In each game, the first row plays the second. By how much does the first row win? 20 means about a draw, 40 a big win and 0 a big loss. Wins can go round in a circle. Each row has two weighted sums of its numbers, A and B, taken from their middle values. A row wins by its A times the other's B, less its B times the other's A.
[-51  -3 -16 -36 -28  41  -8  21 -25 -31 -21 -22 -37  12  21  -4   1  13 -10 -12]
[ 34 -17 -11  18  57  27 -18 -20  23 -28  41  52  28   7   5 -16 -26  10 -17 -11] 13
[ -1 -33  -2 -34 -24  34  -7  11 -13 -38   5   5  10  24  10  11  15  -8 -17 -13]
[ 41 -14  -7   8  13  73 -25   2  51 -36  89  60  -2  58  -3 -35 -21  17   9  24] 6
[ 56  17 -71 -10 -81  28  15  -7  47 -33 -40  12  10  19  30 -29 -22   8  66  58]
[ 69  36 -98 -32 -84  -1  75   8   5  -6 -48  33  11  31   8 -38 -27  18  96  89] 12
[ 24 -26   7  14 -15 -41  17  11  -1  36 -39 -33  27 -52   0  47  44 -28 -17 -32]
[ 40 -40 -26  40  34  51   8  23  16   0  37  40  50  14  40 -21 -17   7   6  20] 27
[-24  56 -25  -5   4 -33 -67 -62 -32  28 -78 -55 -65 -46 -34  25  17 -21 -25 -40]
[  2 -24  -2 -33 -17  22  -7   7 -10 -51  -3  -1  14  23   5  -2   4 -10   1  -1] 25
[ 43 -39 -29  46  36  45  10  19  14   1  32  41  39  16  40 -29 -38  31  13  34]
[-85  95  25 -51  38 -30  20  61   2  63   7 -37  -5 -48  41  32  28 -17 -23 -41] 19
[ 66  36 -96 -23 -78  -7  78   9   0 -18 -53  34  24  33   5 -22 -18  14  84  91]
[ 31  -9   8  -1 -29  78  18  20  29 -42  24 -17   6  17  -1 -18 -16  11  16  19] 22
[-64   0  45 -12   0   3 -57  10 -70 -43  62   6 -11   2  14 -15 -17   2 -24 -20]
[-31  19  10 -11  -5 -55 -20 -32   4  32 -58 -49 -41 -71 -15  18  10 -21 -39 -26] 18
[-26  13  12  -2  24 -19  44  -2 -15  38  72  52  37  28   6  -4  -3 -17  -9 -12]
[ 24 -55  42  26  26  15  46  19  28   5  33  43  51  36  24   4   3 -10  -3   9] 18
[ 56 -54 -28  48  55  40  18  57  58   2  37  14   8  16  27 -46 -29  42  41  38]
[  69   38 -101  -28  -85  -11   78    7   11  -15  -47   29   22   35   10  -45  -32   23  127  124] 6
[-42  48  23 -11 -21 -19  -5 -13 -43  -4  -5 -65 -32 -28 -18  11   6  -4 -28 -32]
[ 19 -45   3  43  -8  55  44  30  32   5  43  37  22  58   6 -21 -17   8  34  47] 17
[-53  86   0   2 -16 -18 -11  49 -21  49  -7 -98 -43 -40  -8  47  43  16 -24 -31]
[-28  26   9  -6 -11 -55 -26 -26  -6  19 -57 -45 -38 -69 -19  35  28 -26 -37 -36] 24
[ 15  16  76 -11  27 -67  -1 -18 -26 -18   0 -30  39 -49 -10  16  14  -8 -36 -37]
[ 11  21  38   2 -15 -32  -4 -13 -34 -13  13 -40   2 -20 -27  26  28 -16 -27 -23] 20
[ -4 -32   0 -27 -22  32 -15   9 -14 -42   6   3   3  18  11   9   1  -3   2   4]
[-30  20   8  -7  -4 -59 -14 -25   4  21 -57 -48 -38 -68 -13  45  36 -22 -36 -35] 23
[ 50 -15 -51  32   9  34  27  31  56  -9  18  42  37  19  22 -29 -25  10  21  23]
[ 46  -7   0  22  19  38  15   3  44 -20  -5  38  14  47  -7 -26 -31   4  25  22] 22
[-86  57  25 -14  64 -43  47  60  -4 104  24  14   8 -17  35  23   4 -27 -22 -56]
[ 20 -40  10  42  -4  59  42  23  27   0  40  36  26  54   8 -13 -13  10   9  14] 18
[-51  71  38  -7  26 -58  -7  45 -17  49 -28 -80 -14 -63   9  34  53  14  -4 -53]
[  43   10 -113 -127  -69  -44   55   -6  -30  -25  -61   46   19   36   12  -61  -29   32  127  127] 18
[ 15 -30 -55 -19   8  15 -73 -32  -3 -23 -58  17 -28   2 -12  20  13 -18 -14 -11]
[ 29 -49   6  46 -10  61  46  16  26   6  36  33  24  59   8 -30 -27  17  14  18] 21
[ 27 -61  49  29  32  24  48  24  37   0  31  41  54  26  16  -1  -9  -1   5  13]
[ 23 -47   0  43  -6  58  41  23  29   3  51  33  23  50   4 -23 -16   4  23  27] 24
[-28 -28  26   2  29   9  -8 -25   3 -19  88  50  12  37  -8  -8  -8   5  -5   1]
[-23 -19  12  13  21  68  18  11  29  11  40  34   3  55 -18 -24 -27  14 -18  -7] 24
[ 39  -3 -22  17  -5 -22 -37 -18 -29  39 -56 -39 -15 -36 -14  18  12 -10 -19 -30]
[-52  74  46  -8  26 -45  -6  42 -13  51 -27 -80 -12 -66  12  38  65 -21 -24 -36] 19
[-29  29 -20   5 -49 -21 -28 -25   1  31 -49 -54 -64 -40 -27  25  10 -13 -36 -38]
[-82  39  15 -65 -13  41 -44 -29   2 -53  35 -15 -50  -4  -8  -1 -10   4 -20 -23] 19
[ 26 -10  31   1   4 -73 -28 -29  -4  10 -34 -11  -2 -59 -37  40  41 -18 -27 -26]
[ 28 -31  12  40  43  48   5 -12   0  -3  12  36  27  49   8  -9 -11   5  -8  -4] 8
[-44  53  20 -10 -27 -20  -3 -15 -40   2 -13 -64 -39 -26 -23  15   7 -13 -31 -36]
[ -2 -32   2 -33 -17  30 -10   4  -9 -47   8   4   3  21  10   2   3   0 -13  -8] 21
[-35  36 -29   9 -42 -22 -28 -30  -3  33 -54 -61 -78 -38 -33  31  25 -15 -28 -24]
[ 23 -47   5  39 -12  60  37  20  24   6  47  39  21  57   4 -11 -19  19   2   5] 21
[-31   5 -20  13 -50   8 -85 -59  15 -30 -35 -58 -98 -30 -37  11   2  10 -24 -39]
[-21 -37  64  -6  62 -33  -5 -25  -3 -21  67  65  35   9  -2   5   1  -4 -16 -10] 29
[ 28 -20   9  38  44  44   2 -15   1   0  23  40  22  53   9  -8 -16   2  13  23]
[-33  21  15  -8 -10 -59 -20 -28   0  27 -66 -37 -42 -68 -20  34  35 -15 -28 -40] 28
[  1 -33   7 -30 -18  31  -8  11  -7 -45   5   4   6  21   2   3  -6  -7  -7   4]
[  69   38 -103  -27  -85    3   82   14    2  -11  -52   33   17   32    5  -58  -39   33   62   65] 26
[ 19 -29  38  22 -40  23 -36  -4 -22 -50  25 -47   7  -7  -2  21   4  -7 -19  -5]
[-72  29 -38 -37 -31  28 -67 -41  22 -14   2  -6 -87 -15 -13  -4  -1   5 -27 -23] 23
[ 56  -3 -40  16  54  58 -49   4  39 -41  85  62  25  25  29 -17 -19  18 -12  -2]
[ -29   21   18    1    0  -55  -27  -22    1   30  -61  -46 -127  -73  -24   17   17  -19  -30  -56] 15
[ 29 -54  -1  35  -9  57  56  26  26   7  47  39  24  49   8 -14 -19  19  48  60]
[  27  -44 -117   43   -1   62   45   28   27   47   50   36   21   54   11  -25  -16   28    8  -21] 20
[-63  54  12 -57  12  36  30  30 -29  35  30 -19  27   3  -2   3  -4   7 -30 -22]
[-33  15   9  -6  -2 -56 -24 -26  -5  28 -63 -50 -45 -67 -25  28  27 -18 -30 -26] 23
[-96  54  21 -19  61 -45 -75  66  -8 101  23   6  10 -20  37   0 -11 -16 -26 -36]
[ 54 -62 -32  47  59  44  12  49  58   9  35  17   9  10  24 -45 -34  41  19  24] 15
[-22  55 -24   2   1 -30 -64 -53 -31  30 -78 -56 -78 -52 -31  24  22 -16 -49 -54]
[  68   33 -101  -25  -80    2   80   11    4  -16  -43   27   16   32    6  -28  -17   19   96   90] 16
[ 21 -46   3  46  -7  55  53  21  29   9  43  39  25  57  -1 -22 -26  16   3  18]
[ -7 -73 -15  19   3   7  22  12 -15   1  23  49  24  56  17 -14 -12  11  12  30] 20
[ 30 -46   6  39  -6  54  39  25  27   5  44  37  20  55  19 -20 -26  31  -9   5]
[  9  24  37   2 -17 -28  -9 -20 -38 -17  13 -49   2 -24 -27   7   3 -19 -16 -18] 18
[  9 -45 -50 -11 -39  33 -29  -2  33 -19 -27  17 -27   0  -2  24  19 -16 -15 -24]
[ 71 -28   1  13  67  52 -40  26 117 -35  86  36 -18  22  38 -58 -48  35  37  41] 6
[-59  77  48  -5  25 -44  -4  40 -18  49 -34 -84 -10 -61   4  47  49   0 -30 -41]
[ -7  44 -12 -47  41 -17 -13  -8 -42 -13  32  14  44 -46  27  -5 -17   0 -23 -22] 17
[  10  -14  -46  -34 -115    3   22   -8   25  -38  -47   20  -16   61   -2  -18   -7   14   62   62]
[ 32  10  17  -8  18  59 -30 -11  13 -34  -1 -14  13  12   2  -5 -12   2 -15 -13] 14
[ 13 -35  29  23 -40  25 -32  -8 -21 -57  23 -45   7  -7   1  18  13  -5 -21 -13]
[ -7 -11 -23  34  61  53 -16  12   8  13  31  35  34  13  14 -40 -29  32 -11  -3] 20
[ 74  34 -97 -25 -80  -3  75   6   9 -14 -44  28  31  31   7 -42 -27  16 118 111]
[ 13   7  77 -24  23 -66  -9 -22 -34 -25   3 -32  30 -99 -14  12  13 -16 -27 -14] 7
[-76  72   3 -67 -12  10  15   0 -28  13  23 -17 -24 -10   7   4   6  -9 -23 -16]
[-29 -30  26   4  23  10 -16 -34  -4 -19  81  60  11  36  -5 -10 -12  -4 -20  -5] 19
[ -49  102    0   -3   28  -32  -55   10  -44   44 -127  -91  -41  -51   -5   29   25  -23  -25  -55]
[ 29 -42   7  44  -5  58  46  13  25   5  39  32  26  55   6 -20 -18  21   9  16] 20
[-39  53  24 -16 -22 -17 -12 -17 -40   4 -76 -65 -37 -27 -23  17  16 -17 -29 -22]
[-81  40  12 -52 -12  28 -39 -32   3 -50  36 -14 -55  -1  -3  -2   1  -4 -16  -3] 18
[ -6 -43  41 -40  14  -4 -12  14  -1 -46  -7  11  33  -2  20  12  14  -4 -13  -5]
[-29  18  13   0  -6 -55 -32 -30  -4  24 -60 -48 -49 -69 -19  11   5 -12 -20 -34] 29
[ -69   10    6   -9   35   21   61 -107  -29   71   50   35   33   35   10  -14  -10    8  -42  -31]
[-27  16   8  -1  -4 -57 -29 -30   3  23 -59 -47 -46 -63 -17  23  25 -18 -13 -20] 18
[ 14   1 -48  -2  64  92 -40  28  33  -1  61  43  27  32  34 -35 -30  33   7  17]
[-59  22  25 -51   8  60 -37   3 -14 -25  53  -5   1   6  -6  -3 -10  18 -28 -27] 39
[ 23 -47   3  46 -15  61  50  28  34   7  46  36  14  50   6 -13 -21  12  39  44]
[ 31   5 -31  20  -3 -16 -26 -17 -40  37 -56 -35 -13 -32  -6  13   8 -11 -16 -24] 21
[ -1 -34  -2 -27 -23  30  -9  12 -11 -50  10  -3   6  24   7  15   0 -12   1   7]
[ 14  20  39  -4 -15 -30  -6 -26 -33 -18  14 -48   8 -20 -28   8  10 -10 -20 -16] 16
[ 45 -47  12  42  57  40  13  20  56  14  22  15 -20  58   0 -26 -35  11  37  45]
[-40  32  72 -19   9 -67   8 -17 -37   7 -22 -58 -10 -54  -7  21  13 -26 -32 -33] 2
[-26  22  11 -12  -1 -58 -20 -32 -10  21 -60 -47 -47 -68 -17  32  29  -3 -45 -41]
[ 34 -18  -6  35 -37  45  57  33  58  -7  26  39  15  55  -1 -29 -16  20  51  48] 22
[-36  33 -33   9 -46 -20 -31 -27 -11  31 -47 -57 -73 -45 -35  45  35 -17 -41 -35]
[ -6 -81  33   5  44 -21  19  14   0  -2   7  61  54  26  31  -8  -4 -11  21  34] 26
[  2 -63  -9  15   0  18  16  14   3   0  21  50  23  58  13  -4   2  -3  19  26]
[ 22 -49   3  47  -5  58  41  28  18   7  46  34  27  54   6  -9 -13  16   1   0] 18
[-73  43  20 -56 -14  29 -47 -30 -10 -44  38 -12 -41   1  -4   7  -6  -3 -27 -29]
[ -1 -69 -11  20   9  12  17  16  -5  -2  24  50  26  60  17  -4  -4   5  12  23] 25
[-27  26  14 -12  -3 -59 -19 -26   9  33 -56 -53 -44 -64 -19  29  29 -20 -39 -26]
[-71  11   7 -10  30   3  69  31 -33  75  52  37  44  33   6 -17  -5   6 -17   3] 16
[-29  10 -24  11 -29   2 -91 -59  15 -30 -40 -47 -93 -37 -39  17   6 -17 -28 -26]
[ 20 -41  -3  43  -9  54  46  16  26   6  52  31  20  58   8 -14 -13   0  16  24] 16
[  8 -61 -16 -28  -1  -6 -28   1  28 -11 -49  25   6 -19   6   7   7  -1  -7   5]
[ 10 -60 -10 -23   4  -1 -31 -10  28 -14 -45  23  -4 -19   3  25  19 -18  -8  -1] 16
[ 35 -62  19  28 -17 -13 -53 -20   4 -16 -24 -25  -5 -46  -9  11  15  -4 -15  -9]
[-34   7 -17  13 -41   8 -85 -42  11 -26 -37 -52 -93 -38 -35   8  -1   8 -32 -24] 23
[ 24 -46   3  42  -5  51  39  21  17   0  41  39  22  57   1 -25 -17  22   8  19]
[ 19 -32  32  16 -40  18 -30  -7 -26 -49  22 -49   5  -6   2  11   7 -11  -2  -4] 20
[-69   9   3 -11  39  15  68  32 -28  84  52  42  38  39   8 -15 -24  11 -22 -13]
[  8 -22  32  47  11 -48  27 -20 -37  31  37   6  20  11 -27   7   5  -8 -24  -6] 24
[ 26 -43   0  46  -7  56  47  21  34   3  37  30  22  54  11 -25 -18  14   9  23]
[ 26 -56  38  35  33  17  45  22  31   7  30  43  50  30  22 -10 -11  -1  18  24] 19
[  0 -31  -3 -26 -21  37 -23  13 -18 -48   9   2  13  25   3  19   8  -2   8  16]
[ 36 -53  26  19 -20 -16 -49 -15  20 -81 -25 -24  -6 -46  -1  23  16 -22 -15 -11] 22
[-64  51  24 -57  11  34  25  37 -30  34  36  -4  27   7  -4  -4  -1   2 -40 -23]
[-30  36 -32   3 -43 -19 -17 -24  -2  35 -48 -58 -71 -42 -43  11  10  -9 -37 -31] 26
[ 40 -35 -31  35  43  38  13  28  37  -6  35  38  46  14  43 -24 -29  15 -13  -9]
[-22 -10  17 -16  64 -56  58  -7 -17  36  54  61  54  -5  15   6  -6   0 -34 -30] 20
[ 19 -32  32  18 -38  15 -33 -11 -23 -51  30 -49  -1  -5  -5   0  -4  -5 -18  -2]
[ 37 -34 -31  42  36  44  10  34  11 -10  39  40  49  18  41 -17 -24   7   9  11] 23
[-25  25  13  -1 -15 -51 -20 -23  -2  23 -60 -46 -51 -75 -21  34  31 -10 -52 -42]
[ 10  24  37   4 -11 -24  -5 -20 -31 -20  18 -43   7 -18 -30  18  25 -18 -33 -21] 18
[ 15  19  42  -3 -10 -29  -4 -13 -29 -15  14 -43  14 -21 -30  32  27 -21 -34 -26]
[ 16   9  84 -21  31 -66  -3 -28 -26 -15   8 -26  29 -45 -15  11  10 -15 -25 -89] 23
[  67   40 -100  -37  -85   -4   80   -1   15  -15  -42   37   23   33   12  -40  -27   22  127  127]
[-32   3  11  17   2  43   5 -21  25  -5  21  17 -41  43  -7  -5  -9   8 -18 -16] 28
[-40 -54  12  46  77 -23 -58  42 -40  12  65  25  -9 -14  40 -26 -18  51 -31 -20]
[-33  23   8  -3  -3 -56 -21 -29  -1  25 -62 -44 -47 -69 -16  24   8 -10 -28 -28] 17
[  64   35 -100  -34  -80    6   78    1    4  -13  -51   35   18   38    2  -57  -34   31  127  118]
[  72   32 -103  -33  -88   -6   79    4    4   -9  -44   32   20   35  -48  -45  -35   26  118  101] 14
[-76  77   2 -60 -10   4  21   4 -23   8  23 -21 -24 -18   4  -4  -3  -9 -33 -29]
[  1 -44  47 -37  22  -5 -12  16  -3 -45  -7   8  35  -4  21   1   9  -9   1  15] 18
[-20   5  -2  10 -26 -36  15  17 -12  50 -67 -57 -20 -60  13  34  22 -20 -17 -29]
[ 29   4 -12  15 -34 -30 -31 -18   1  16 -18 -26 -28 -40 -42  40  35 -20 -27 -37] 9
[ 24 -34 -57  13  21 -14   7  17   7 -24  -6  47  42  21  33  -2  -4   1   1  13]
[ 43 -39 -38  39  37  37   8  16  21   0  31  38  44  16  42 -29 -39  22   4  12] 14
[ 27  -9  14  -6 -31  73  11  17  27 -46  22  -3   5  24   5 -14 -10   8  15  27]
[ -2 -29  -6 -33 -20  32 -13  14  -4 -49   8   8   5  26  12   3  -3   4 -20  -6] 23
[-25  21   5  -5  -1 -61 -16 -15  11  34 -67 -45 -42 -69 -18  21  23 -21 -28 -54]
[ 38   3 -16  26  10  35  20  -4  40 -10   0  30  18  56   4 -14 -15   2  58  65] 26
[-27  13   6  -1 -10 -63 -27 -28   2  33 -65 -47 -47 -69 -29  28  30 -20 -34 -37]
[ 24  -2  26  -5   6 -70 -25 -33   6  17 -29 -24  -2 -58 -25  18  27 -17 -33 -32] 21
[-31 -55 -19  17 -53   9 -96 -45  18 -27 -29 -52 -94 -30 -39   5  -6   6 -15 -35]
[-32  37 -33   8 -47 -29 -26 -26 -11  33 -57 -55 -66 -39 -35  12   2   0 -29 -39] 19
[-27  32  11  -5  -9 -52 -19 -29  13  29 -61 -44 -46 -62 -24  51  34 -11 -32 -33]
[ 21 -28  23  36  14  31   1 -23  38 -19  46  47   5  51 -27 -23 -13  19   3  10] 15
[ 11 -62  86  45  44 -54 -31 -47  -2 -38  40  18  26  -4 -13  13   8  -5 -13  -2]
[-19  54 -31  -5   5 -36 -68 -64 -36  27 -82 -44 -76 -48 -37  14   7 -18 -37 -52] 21
[  70   37 -103  -25  -80   -1   70    5   -1   -6  -50   29   26   39    2  -49  -36   47   59   56]
[ 30 -58  47  27  37  15  42  18  31  -5  24  48  49  28  22 -23 -13   3  24  23] 20
[ 18 -10  25  -2   9 -67 -31 -29   0   2 -34 -20  -7 -59 -35  40  30 -14 -82 -32]
[-87 126  -8 -47  48  -3 -32  32 -32  63 -14 -48 -30 -30  19  25  23 -17 -23 -46] 5
[-23   5  15 -10  27 -26  53   1 -22  40  68  54  43  24   0  -4  -2  -2 -26 -15]
[-62  33  38 -11  -5 -72   3  46 -93  14  40   3  17 -11  12   4  -8  -3 -39 -32] 19
[-28 -21  12  -4  -7 -59 -17 -23  -4  31 -57 -44 -41 -65 -24  54  45 -17 -11 -42]
[ 16   9  85 -11  21 -72  -2 -29 -27 -16  -2 -28  35 -42 -14  13   5 -17 -32 -24] 23
[ 24 -46   0  46 -19  65  46  29  27  10  46  34  25  47   9  -6 -17   4   3  10]
[ 14  22  35  -4 -23 -28  -7 -20 -31 -22  16 -44   3 -19 -22  20  14 -21 -13  -6] 21
[-15  14  28 -48  -5  21 -46 -33 -10 -67  65   1 -11   2 -11  -2  -2   4  -8  -2]
[-31  38 -35  10 -46 -23 -29 -25   1  23 -53 -56 -65 -40 -32  35  22 -20 -32 -49] 25
[  0 -42  36 -44  16 -10   0   7  -3 -51  -6  17  37  -3  27  10  11  -5   1   7]
[ 34 -30  29  16   5   9  62  33  68 -14  23  55  44  33   9 -27 -20   9  47  50] 26
[ 16 -33  30  20 -38  25 -31  -5 -24 -49  18 -48   2  -8   8  14  12 -11 -16  -6]
[-87  86 -12  -1  63 -18   0  29 -28 103  10   0 -19   5  26  33  25 -18  67 -62] 29
[ 29 -45 -24  35 -61  22 -54 -13  10 -19 -13 -38 -32 -20 -24  16  15  -6 -26 -25]
[  1 -42  40 -45  27  -4  -7  11  -4 -43  -5  17  28  -6  23   6   3  -8   3  17] 20
[ 50 -12 -47  39  11  31  23  30  58 -22  18  40  37  25  29 -28 -22  20  45  54]
[ 50  -2 -44  42  11  25  18  31  59 -18  20  34  43  19  27 -19 -26  21  14  15] 27
[  42   13 -108  -57  -70  -44   46  -11  -32  -18  -62   46    8   40   12  -40  -30   23  127  127]
[  47   29  -67  -33 -127    9  105   10   17   -9  -36   29   -2   74  -31  -34  -20   20   81   70] 2
[ 18   7  79 -15  31 -63   5 -19 -29 -20   0 -33  27 -44 -21  27  18 -19 -38 -42]
[-94  51  25   2  59 -46  45  64  -3 104  31  14  10 -16  33  41  40  -8 -20 -43] 22
[-53  70  50   3  24 -61 -12  43 -14  48 -23 -75 -18 -68   9  41  43  39  -5 -20]
[-20  12 -29  23  46  29  52 -14  22  -7  13  25 -17   1  17  -9 -20   3 -17 -19] 19
[ 67  38 -98 -38 -82  -6  81   3   2 -16 -44  28  20  30   5 -47 -39  33  80  79]
[ 27 -30  27   6 -38  24 -28  -4 -27 -45  24 -56  -2  -5  -1   9  18  -5 -12  -6] 28
[ 43  -3   1  20  13  30  19  -2  36 -15   6  33  16  60  -8 -18  -5   6  51  49]
[ -5 -70 -11  18   4  12  18  18  -4  -7  24  54  25  59  17  -6  10   4  10  23] 27
[ -8 -71  -1  20  -1  15  15   8  -8 -12  25  46  17  58  11   2  -6  -6  38  50]
[-28  -4  60 -14  63 -62  53  -7 -14  40  61  58  56   2  18  14  12 -17 -18 -13] 19
[ 16  10  86 -17  31 -61  -9 -27 -32 -20   4 -37  36 -46 -13  17  15 -13 -32 -23]
[ 44  31  -6 -42 -18  86 -56  -5  57 -73  73   8 -14  37 -14 -19 -25  13  16  22] 28
[  76   28 -106  -34  -85   -6   67    4    1  -10  -48   39   19   30   -1  -44  -29   23   75   75]
[-93  93  28 -59  46 -22  18  61  -4  63   7 -39   0 -52  32  12   0 -13 -27 -35] 22
[  56   26  -63  -35 -126   11  109   11  -13  -10  -39   23   -2   73  -23  -32  -15   18  106   88]
[-26  18  14   4  -7 -63 -34 -22   7  30 -63 -52 -49 -66 -15  38  31 -19 -44 -43] 16
[-52 100  10  -1  31 -24 -54  25 -50  48 -47 -88 -49 -42  -8  27  21 -12 -14 -37]
[-54  68  41   3  23 -49  -3  45 -15  44 -26 -87 -22 -68   7  34  30 -22 -23 -46] 10
[  69   33 -101   25  -82    5   68    4    3   -9  -56   36   22   34    5  -49  -36   27   73   67]
[ 58  -7 -55  35  13  31  22  32  50 -17  15  40  31  18  31 -44 -30  16  52  53] 28
[ 10 -40 -19   7 -28   5  24  26  26 -20  14  48  10  64  -2  -5 -11  -2  32  41]
[-75  51   8 -28  66 -28   6 -30 -48  56   5  29 -10  11  11   7 -10  -5 -32 -31] 16
[ -4 -71  -5  18   0  14  15  12 -12  -3  22  51  19  55  13 -14 -10  11  23  33]
[ 22  23  14  19  67  -8  29 -25  -7  34  11  45  27  36 -23  -5 -14  -1 -20  -6] 16
[-49  59 -22 -54  53  20  -3  24 -38  21  19  -4  43 -35  31 -20 -19  16 -20 -18]
[ 29 -45 -26  28 -57  18 -47 -16   9 -14  -9 -39 -36 -23 -22  16  16  -5 -17  -5] 19
[-27  24  14  -2  -2 -59 -19 -24   5  21 -69 -43 -39 -73 -11  37  38 -26 -28 -38]
[ 15  18  43  -4 -13 -27  -5 -19 -33 -15  21 -39   7 -21 -25  -2   4   4 -22 -21] 23
[-14  -7   2  48 -43 -43 -42  14 -60  39 -24 -36 -29 -41 -19  32  25 -19 -40 -38]
[ 47  -2  -9  20  11  29  15  -7  36 -10   3  38  21  52  -5 -20 -11   0  20  25] 16
[  77   34 -102  -27  -83   -3   76   -3    2   -5  -45   35   25   34    0  -51  -32   35  126  104]
[-24  22  14  -9  -8 -65 -25 -23  -5  27 -67 -42 -47 -72 -26  31  26 -16 -30 -26] 9
[-32  21  11  -4   1 -56 -23 -29   5  31 -65 -50 -52 -66 -17  31  33 -17 -23 -35]
[ 12 -58  -3 -29   3  -6  63  -2  26 -12 -47  17   6 -20   5  16   7 -12 -11 -11] 14
[-58  33  33 -15  -4 -22 -11  42 -90  10  47  -1  21  -9  23   4  -8   6 -33 -42]
[ 25 -12  53 -21  10  35  18  14  35 -53   7   3  35  -6  18  10  -1 -10 -20 -10] 20
[-46  18 -20 -16  87  -3  25  34 -36  67  43  38  71   1  37   2 -13   4 -23 -25]
[ 38 -22  -9  33  57  15 -25 -25  26 -32  43  46  12   5  11 -20 -11  29 -16  -8] 18
[ 30 -13 -80 -30 -70 -15 -11 -21  11 -50 -59  25  -1  20  38 -20  -2  14  69  65]
[-15  15 -64   1 -66  80 -10  19  55   6 -40 -18 -72  -3  -9  -1 -13  20 -20 -12] 19
[ -7 -85  36   5  55 -21  19   6  -3   2   9  54  41  34  24  -4   6  -3   1  14]
[-92  86 -23  -5  66 -20   2  34 -28 106   7   7 -14   5  26  24  15 -18 -21 -39] 13
[-37 -47  14  40  78 -29 -58  36 -36   0  64  28  -1  -9  43 -14 -20  31 -33 -33]
[ -8 -73  -4  18   2   5  15  13  44   4  25  50  20  61   7  -4  -8   4  62  68] 17
[ 31 -28  11  42  40  43   9  -9   0   4  10  37  27  52   9  -3  -8 -13 -18  -8]
[ 27 -25  13  44  41  45   9  -4   1  -2  16  34  13  49   7 -19 -19  16  32  36] 11
[ 20 -23  39  16 -41  26 -31   0 -24 -54  22 -46   4  -8   5   2   7   0 -26 -14]
[  3 -44 -45 -15 -33  29 -31   4  29  -4 -37  11 -23  10  -8  13  13  -7  -2   6] 22
[ 42  -1  -9  18  19  24  12 -52  40 -15  -2  37  20  46  -5 -30 -19   4  59  70]
[ 10 -11  47   4 -17 -11 -67 -43 -16 -75  34 -45 -20 -17 -30  -5   4  -5 -19 -12] 23
[ 41  14 -33 -40 -90  66 -35 -35  55 -49  27  32 -34  59  -2 -32 -18  17  18  23]
[  39   18 -108  -60  -73  -50   51    0  -38  -20  -62   42   20   33   14  -48  -26   36  127  127] 11
[-53  69  40  -2  21 -52 -16  48  -8  47 -25 -88 -17 -60   7  25  16 -16 -28 -34]
[ -1 -26  -7 -36 -18  33  -5  10 -15 -41   9   3  12  24  10   0   3 -13  72   5] 20
